Each path below is one point turned by a fixed rotation once a step. After each direction that follows a path, write how fast that rotation turns it, in degrees a step (0 if it stays still).
Each turn is a multiple of 5 degrees from 10 to 175, or 0.
Each row of a path follows its step; steps can be skipped.
path 1
step 0: [-15  -2  -8  15  -8   5 -35  12  47  12  10  -3  30 -26 -17  12 -15  24
  -6  27   0  -4 -12  -7 -26  18 -21  13  24  15  32 -11  19  20 -17  11
   9  14 -26  -9  -4  19   1   8  46  13  11  41 -14   3  -1  12  26]
step 1: [ -4  17  30   7  21 -18  -4  37  27  -1   0  21  14 -14  -7  -2  12  17
   5   2 -23  25 -39  31  -7 -48   2   7 -23 -25 -26   7  11   2  -4 -32
   0   4 -16  -1  17  17   5  14 -23  17  17  19  18  40  11  18  14]
step 2: [ 21  20  -3 -23   9 -13 -11   8   5 -19   9 -14 -20  -1  14  19   3   3
   1   7 -43  25   0  13  17 -36  15   1  -8  13 -24 -11  -6  -5  -4  -7
 -16   3 -10  25  -2 -50 -20 -39 -35 -31   6   0  -8 -14 -28 -14 -41]
step 3: [-12 -25  -9  10  -2  28 -18   9  17  21   4  -5  -5  -8   7  31 -27 -21
 -26 -39   1  13   2 -20   6  30 -25 -15  -9  16   6  -4  18  17  36  36
 -21  -3  -7  16 -14 -21 -40 -20   4 -10  -1  22 -31 -21  -4 -26   7]
step 4: [-31 -14   5  15 -28  -5 -15  23   0   6   3  12  -8  -9  13   3 -13 -12
   3 -14  49  11  11  21  -1  13  25  -9  -2  19  26  42  31  24  -6   0
  -1 -20 -11   9  24  29   0   7 -25  -2  25  10  10  33  18  19  47]
step 5: [ 25  45  18 -17 -22   4   0   3  26 -11   1 -20   9 -27  33  -1  -3 -12
  28   7  -6  -7  12  17   8 -19  43  31  15  19   9  10  -1   4 -25 -15
  30  28  -2  -5  41 -17  29  -6   6  20  10   2 -10  30 -12 -13  -1]
step 6: [ 19  -4  11  10  28  19  31   4  15  17 -12  17  41 -22  20  27  27  11
   3 -16 -20  28  12   9 -15 -17 -10  37  -6  -8   0   0 -16   2  32  12
  -2  13  -8  19 -24 -28  23  -3   6   9 -28  11  -4 -15 -14 -51  -6]
step 7: [-32 -36 -16  23  36  -6 -29  13 -26  12  -1  18   8   2 -24  22  18   6
   6  10  -6  11  36  26 -22  -9  -7  -3  -1  19  15  12  -5 -16  27  18
  -8 -11 -18  23  -2  31 -19 -30  -8 -30   2  -4  -3   6 -43  18   6]
step 8: [ -6  11  -3   5   9 -26 -31   2  -5  10  39 -15 -13   5  14  -3 -23 -18
  13  22  -7 -13 -25  -4 -25 -18  24 -32  -8  14  25  -8  32 -10   5  -5
   8  18   5 -28  34   4 -40 -30  29  14  -4  11 -29  20  -6   7  36]
step 9: [-11  10 -20  -5 -19   5   3  12  18   0   7  31  15   7  48  -2 -22  18
  -5  31  -7  16 -42  15  -8  -8  25  13  -1  -1 -16  -5  33   9 -15 -12
  -8  10 -13 -12   3 -19  13   6  -5  10  -3  41  26 -28  30 -48  18]
Speeds:
[  0  -1   1  -3   6  -4   4   0  -6  -4   1   5  11   0  -8  -2   1   3
  -1   6   4   9  -3   0  -9  -6  -5   8   1  -5   4  -6   1   5   0   5
   4  -2  -8  -1  -2  -3   6  -3   2   5  -4   1 -15  13  -6  10 -12] -> 60
[ -2   7   3  -3   9  -5   0   2   6   0  -3  -3   8  10  -4   3   9  -3
  -2  -5  -5   0  -2   3   5   5   6  12   0  10  -8   3   9  -2   7   4
   0 -11  15  -3  -8  -3   2  -4   0  -1  -3  -1   1  -2  -3   5  -2] -> 85
[ -3  -1  -5   2   2   2  11   4  14   6   0   6   6  13   3  -6  -5   4
  -7  -2  -4   3   1 -10   2   5  -2  -1   7  -3   6   5  -3   1  -1   9
  -5   5  -6   1  -6   6   9   0   1  -3   4   8  -5 -10  -5  -6   1] -> 115
[ -4 -13   2  -5  -9  -8  -7 -17   4   1  -4   6  11  -7  -1   2   5   2
   3  -8   3   0  -7   2   6  -6  -5  -6   5   1  -1  -5   4  -3   2   2
   3  -6   0  -1  -2  -4   4   0   4   7   4   7  -1  -8  -3  -9   0] -> 120
[  1  -2  -2  -1  -8  -5   1   9  -2  -8  -4  -1  -6 -11   8  -8   3  -3
  -3   6   3   7  -2  -2 -13   5  -7  12   4   5  -4  -5  -1  -6   1   8
  -7   6   9   2  -5  -2  -4   1   0   6   2  -3  -3  -9  -2  -7  -1] -> 110
[  3  -9  -2  -2  -5  -9  -4   4  -2   6  -8   1   2  -4  -5  -1  -4  -3
 -11   4  -3  -5  19  -9   5   0   0   5  -5  -4   1  -7   6   1   3  -9
   2  -4  -1  -2  -6   4  -3  -6  -5  -3  -7   0  -8   0  -1  -3   7] -> 90
path 2
step 0: [ 41   2  -5 -22  27 -33   6 -30 -25  21  39   7 -24  34  23 -12  -3  -4
   0   2  16  19   7 -10  -7   4 -13 -16  -6  -9   8  -7 -10 -25 -22 -10
   5  -5   3   2 -18   1  34   2  -3  42  10 -10  -2  -1  -9  -3 -16]
step 1: [-34 -28 -13   1 -19 -22  21 -18  21  16  -4  26 -13 -27   4  15  12  25
  38  27   2  -5  33 -12 -27   4  -7  30  19  -1  -1  16 -28   3  -7  18
  -4   7 -14  17  -7   6  -1 -17  -4  10  13   2  -1 -11  14  37   9]
step 2: [  2   7  20 -17  -2 -14  52  31  16 -25 -30  -5   2 -24 -33   4   4   7
   7 -13   9  14 -24  -2  13  11   2  11 -28 -13  -9  10   8  -7 -19 -10
 -23 -23  -1  15 -21  -3  33  19 -10 -41   1   1  -4   7 -11  -1  -7]
step 3: [ -8   3  -6   4 -15   3  30   7  -2   8  10 -41   8   7 -12  20 -28  -1
 -35 -10  18 -42   9  20 -15 -39  -2  -9  20   9 -13 -31  -1   1  10  -2
  12 -24  -7  -4  21   2  -7 -28  -1 -13 -27  -2  36   3 -17  -9 -16]
step 4: [ 21 -22 -34  28  -8 -14 -27  20  27  10  13  -6   5  -1  -5  -8  -8  -5
  -4  15  10  -8   9  19  44   7  17   0 -12  36   9 -10   1  -1  30   8
  -8  11  14   3  19  13  16  34  24  21   3  10 -18 -25  -3 -30 -13]
step 5: [-22  17  -2  -9   1  25 -34  -6  -2  -9  -7  15  16  20   6  -4   0  30
 -29   9 -32  11  12 -29 -23   3  -2  -7 -36   3 -17   2   8   8  36  18
  -5 -12  13  27   2  15  11   2   5  23   3 -38  -9  20 -17  14  29]
step 6: [ 10  21 -10 -14 -16 -14   2 -36 -11 -27  -1 -12   8   8  25  -4   7  17
  27  -1  -8  12   9  -8  12  36  18  -6   5 -17 -13 -15  24 -19 -43 -35
 -18  10   8  13  21 -13 -10  -3 -12  23   3  -2  34  11  29 -16   4]
step 7: [ -9  -8  -7  13   4   2   1 -15  -8 -12  28   5 -37 -11 -13  31  -5 -17
  33   5  -4  14   0  18  -6  16  -4   4  24 -19  -9  -6 -13  30  -5  24
  10  22 -32   6  22 -36   9  -1  17 -28 -23   4 -18  40  -8  20   6]
step 8: [ 50 -18  22 -21  -2 -18  26  15  11  24 -20  -2 -15  -3   8 -10  12  -9
 -25 -17  24   8 -11 -17  14 -11  29 -19  -2   5  15  16 -29  41 -20   6
   9 -11   9  17 -13  -5  -2 -18  -3   0  10  -8 -28  25  -3 -10 -12]
step 9: [-27  13  11  -1 -14  18  18  29   9 -17  39  15  -3  -1  11 -16  16   4
   3  -6   1 -17  25 -11 -27 -49  12   3  16   9  -9 -18 -36 -18  -2  -2
   5 -21 -27   9  -4  36  -5   2  -4   8  -6   3 -16 -29  25 -11 -18]
Speeds:
[  7  -3   6   4  -5   7  -3  -4   7  -5  -9   1  -8   3 -11   1   3  -2
   3   2 -12   2  -6   9  -1   3  -6  -3  -4   4  -3  11  -8   4   5  -1
  -3   0  -2  -3   0   1  11  12  10  -3  -3   1  -1   1   5   8   1] -> 130
[ 15  -5  -7   2   6  -6  -7  -7  -1   7   7  -4   0   1  -2   4  -3  -3
   1  -6   1   1   4  15  -2   3  -4   1   1  -7  -3   0   2  -2   9  -3
   1  -4  -8  -5   9  -5  -1  -5  -6   1   0   5  -4   2  -8   4 -12] -> 100
[  0  -1  -4   0  -2  -3   1   0  -7  -2  -4   3 -15   4  -7  -5   3  -2
   6  -1   3   4  -2 -10  -2  -1  -1   0   0  -8   1  -1  -6  -1  -7  -7
  13  -8  -9   1  -7  -3 -11  -2   7  10   1   6 -11   6   3   3  -2] -> 45
path 3
step 0: [-27  25  -8  15 -34   1 -26   3  13  15   3  18   0  -6  18 -15 -13 -13
   4 -35  -9  -8 -38  17   4   0  19  49  11  -1  22 -10  29 -24 -46   8
  17   9  36 -26   6  -3  21  -1  -7  -8   3   0   5  15  20  17  -4]
step 1: [ -9   1  -1  27 -32   5   3  26  11  -3 -12 -15 -47   5  -8 -29 -20 -28
 -24 -40 -11  -9  12  -1  13 -30  -7   3  28  -2   8  -1 -16   3 -31 -31
  -5 -18  10  -9  43 -16   2 -17  -8  -7 -10   1   7  25  35  -7  -4]
step 2: [-22  -3  -4 -35 -11  15  31  18   0 -16 -30   2 -16  15   1 -31  22  -1
  16 -13   1   5   7 -13  -2   3 -23   7  -8  -1 -33 -18 -26 -20 -31 -25
 -16  -5   2  -7  21 -25  -1  12 -40   9 -15 -30  28  10  16   7 -43]
step 3: [-14  41   1 -34  22  -7  12   3  15   8  25  -1  13  -9  -5 -28  37   4
  -5 -20   9  -2 -24  -4   8  20 -18  42  22   3   0 -10  -5  -3 -41  29
  11  11  16  -5  14  -6  -5 -11 -25 -17 -33 -44 -10 -11  17  13  -6]
step 4: [  6  12  -6   1   9   4  14  10  28  49 -17 -15 -30  -1  18 -10 -18 -15
   1 -39  -1   3 -25  24  26 -10 -34  30  33   1   2  -8 -10  17 -26  -1
  39   0  -1 -28  12 -12 -19 -23 -10   8 -10  -5 -14 -11 -24 -12  21]
step 5: [ -8 -16   1 -26 -20   0  28  41  20  13 -17  25 -22  19   0  -8  25 -11
 -28 -24 -17  -2  -8 -13 -14 -22 -27   5   6  29  -4   5 -23 -17   7 -43
  21  16   6  -3 -11 -34   5 -26 -30   9   5   8  19  -2 -22  -9  22]
step 6: [-31  17   1 -11 -31   3  22   7   6  -4 -12  19  19  -9  -7   0  16  10
  -9   4 -13 -28 -38   8 -11 -10  -1  28 -21  26   6 -19  -1 -46 -56 -12
  11  21  40   1  -6 -10  14   4  -2   0  -2 -13  22 -25  -5  22   8]
step 7: [-36  31 -25  40 -16   8   4  17  37  13  24 -19  -6  10  11 -15 -16  -1
  -7 -34  -5 -24   0  11  13 -27   1  31   0   3  18 -24  10  -2 -20   0
  17 -23  51  -7  14  -2   5   0   8 -16 -20 -10   6   3  26  -2  16]
step 8: [-18  -3 -15  -5  -9  12  17  12  20   5 -24  -9 -39  14  -2 -21   6 -10
   8 -31 -21   8  13  14   9 -14  18   7  15 -15 -15   0  -3  16 -19 -33
  -1 -28  25   7  42 -32   4  18 -40  17  -1   2  40  19   2 -34   4]
step 9: [-30  -1  21 -38  12  20  -4  39   2  -5 -12  16   4   3  -8 -33  27  11
  -7 -12 -20   2 -13   1  -3  33  16  32  -8  -1  -2  -7 -17  -2 -22 -14
  -3  26   6  -3  30 -23  12   0 -56 -16 -10 -10  13 -10  28  13 -23]
Speeds:
[ -4   5   8   3  -1   1   1   2   3   3   2  -6   4   1   2   9  -3  -6
  -4  -2  11   0 -10   8   8  -2   4   4   3  12   2  -3  10   6  -6   3
  -5  -4 -10   4 -10  10  -1   4  -5  -1  -2   0   0  -2  13   0   3] -> 110
[  2   5  -2   2  -6   5   6  -7   7   6   4   9   8  -1   0   7   2  -1
 -11   2 -12   4  -1   0  -3 -10  -7   0  -2   6   5   0  10  -7   3  -3
  -1   6  -1  -9   2   2   2   1   6  11  -2  14  -3   1  -1  -1  -2] -> 55
[  0   5  -7   6  -6  -6  -8   6  -6   1   1   1   0  12  -9  -2   5   0
   4   5   2   4   4  -2   6   2   0  -6  -7  -1   2  -1  -3  -5 -13  -4
   9  -6   5  -1   0   7   6   7   4   1   2  10   5   4  11  -8   0] -> 55
[ -1  -1 -11   0  -2   8 -15  -7  -9  -6   9 -12   0  -3  -6   2  -9  -7
  -3  -1  -3  -1  -5   1  -8  -3 -10   7   5   0  -4  -6  -1   7   2  -6
   8  -1   0  -2  -2  -4  -8   3   1  -1  -3   2   0  -2   2  -5   3] -> 110
[ -1   1  -3  -5  -3 -13   4   3   3   0   7   3   8   3   5   2   0  -8
  13   0   6   6   5   5 -12  -5   1   1   6  -6 -15   1   3   1  -1  -8
 -10   6   2  -7  -3  -2   1  -2   0  -4   0   5   3  -3   3  -3   6] -> 125
[ -6  -3  11  -4   2   7  -5   0  -5   5   1   1 -11  -2  13   9   6   1
  -4   3   4  -1  -3   0   0   0   2  -1   8  -3   1   2  -8   1   0  -4
  -3  -9  -1  -7   9  -5  -1  -7   3   1  12  11   3   4   4  -8   6] -> 100
